Each row has a name. Each question is about the rows just above it.

[-10  -5 -27  45  10  47 -10 -10  -2 -32 -13  39 -13  39  13 -43 -14 -36
 -34 -33   4 -13] = k_922
[ 18  -8  -9   4  18 -13  31  -3  23 -21 -15   7  13   7  23  -2  -3 -15
 -56 -53  -8  21] = k_161
[ -6  17 -10  12 -17   6  -3  20  -5 -11  24  24 -17  21  -5 -26  -9  27
 -23 -21  15 -17] = k_420
[  7  13   7  26   8 -14 -13  -9 -10  -5 -27  45  10  46 -10 -10  -2 -32
 -13 -12  -5   8] = k_299
What is the next entry after [ 7 13  7 23]?
[-2]
What is the next entry after [ 7 13  7 26  8]?
[-14]
The next entry after [ 21  -5 -26  -9  27 -23]:
[-21]
What is the next entry after [-10  -5 -27  45  10  46 -10 -10  -2 -32 -13]?
[-12]
What is the next entry after [-11  24  24 -17  21]?
[-5]
The next entry after [ 24  24 -17  21  -5 -26  -9  27 -23 -21  15]:
[-17]

[ -1   2 -15 -18 -27 -12  -8 -17   0   3  -8  -3 -25   0 -52 -38 -28 -33
 -29 -17  -1] = k_139
[-15 -13   4  12  -7  -4  -1  28   6  10  -9   1 -13  -7  -9   7 -13  -8
 -10  -4  -7] = k_410
[-10  -9  16  25  20   7  11  33   3   8  -2   2   6  -5  32  35  11  14
  15  13  -5] = k_182
[ 37  10   3  -6  19   5   2 -21  -8 -15  21  10  25   6  38  12  26  24
  24  12   9] = k_578
[  3   0  -7   4 -23  -5  -2  22  20  21  -5   9 -13   1 -31 -20  12   7
   2 -11   2] = k_666
[ 37   0  -1 -13  -3  -6  -1  -9   4   0   6  15  -7  -1  12  -4  -2  -6
   6   6   2] = k_398
[ -6  -4  -2 -19   3  -6 -16 -31 -28 -37   4 -13  11  -6   3  -3  11   8
   4 -14  -4] = k_29
[ -6   3 -11  -2 -21  -4  -6   4   8   8  -4   0  -8   2 -41 -28 -20  -9
 -23 -14   2] = k_345
[-29  -4   1  -7  10   0 -10 -24 -29 -32   0 -21  13  -5  -2   6  12   7
   2 -11  -6] = k_795
[  3  -2   6  -1  11   2   7  -1  -2   2  -7  -1 -11  -2  21  16   5 -15
  12  12  -5] = k_240
[ -9   4  -8   1 -23  -5  -3  15  16  18  -8   5 -15   1 -35 -23 -24 -14
 -21  -8   0] = k_697
[-14   6  -2   3   6   5  -1  -8  -8 -10   7  -7  18   4  -8  -4   9  19
  -2  -6   5] = k_810
What is the next entry after [ 6 -2  3  6]?
[5]
What is the next entry after [3 8]?
[-2]
What is the next entry after [-9  1]?
[-13]
[-29  -4   1  -7  10   0 -10 -24 -29 -32   0 -21  13  -5  -2   6  12   7
   2 -11  -6] is in which row?
k_795
The next entry after [12 26 24 24]:
[12]

[ -1   8  33 -20  -6  42   2  10] : k_391
[ 10  -3   8  -6 -13  -8   9  -7] : k_119
[  7 -20 -20  33  -6  50 -10 -17] : k_665
Give the next entry after [-6 50].
[-10]
Give the next entry after [ -3   8  -6 -13].
[-8]
The next entry after [-1  8 33]:
[-20]
Give the next entry after [-20  33  -6].
[50]
What is the next entry after [-20 -20]?
[33]
What is the next entry after [-20 -20  33]?
[-6]

[ 5 29 -2 13]  k_656
[ 34  16  15 -33]  k_337
[-11   3  14   1]  k_895
[  8 -20  16 -40]  k_503
[-12  18 -15  11]  k_311
[15 34 15  0]  k_813
[  5  29 -44   2]  k_894
[-12  14 -29   8]  k_456
[-12  14 -29 -53]  k_708
The row with [-12  14 -29 -53] is
k_708
What is the next entry after [16 15]?
[-33]
The next entry after [34 15]:
[0]

[  5   9   0 -26 -21] : k_4
[ 11   4  -2 -57 -16] : k_360
[  9   6  -2 -48 -19] : k_261
[  1 -57  -1 -35 -21] : k_370
[  6   8  -1 -30 -21] : k_489
[  8   2  -1 -44 -20] : k_436
[ 10   6  -2 -51 -19] : k_415
[ 11   5  -2 -54 -17] : k_334
[  8   8  -1 -40 -20] : k_140
[ 12   2  -2 -60 -12] : k_637
[ 11   3  -2 -59 -14] : k_437
What is the next entry after [-57  -1]?
[-35]
Give the next entry after [ -2 -59].
[-14]
The next entry after [ -2 -57]:
[-16]
Give the next entry after [  4  -2 -57].
[-16]
The next entry after [ 4 -2]:
[-57]
What is the next entry after [  2  -1 -44]?
[-20]

[ -1 -14 -10  17  22   7  -1   1   5   2  -1   6  13   0   0 -11  -3 -16
  14  -3] -> k_711
[ -4  -1   4  17  12  -2   5   2   5  -1   6   1  30   1  15 -11 -11  -9
   8  -6] -> k_755
[ 11 -12  15 -23  -8  -6   0   2 -11 -23 -25  -2 -14 -10  17  22   1  -4
 -15 -15] -> k_323
[ 11 -12  15 -23  -8 -13   0   2 -11 -23 -25  -2 -14 -10  17  22   1  -4
 -15 -15] -> k_38
[ -4 -12  15 -23  -8 -13   0   2 -11 -23 -25  -2 -14 -10  17  22   1  -4
  -3 -15] -> k_497
[ -4 -12  15 -23  -8 -13   0   2 -11 -23 -25  -2 -14 -10  17  22   1  -4
  -3 -15] is in which row?
k_497
What is the next entry after [ 1  5  2 -1  6]?
[13]
The next entry after [ 13   0   0 -11  -3 -16  14]:
[-3]
The next entry after [17 22  1 -4 -3]:
[-15]

[  9 -33  25  33   2 -18 -34   7  20] : k_718
[ 33   5 -18 -34   7   8  -8 -23   2] : k_734
[-11  -8  15 -17  -3  39  15 -33  11] : k_611
[  9  12  20  -7  16   5   5 -49  -7] : k_378
[-31  17  21  30  -9  18 -19  -9  15] : k_811
[-31  22  11  11  27   8  -2  -5  26] : k_473
The next entry after [  5 -18]:
[-34]
Give the next entry after [ 33   2 -18 -34   7].
[20]

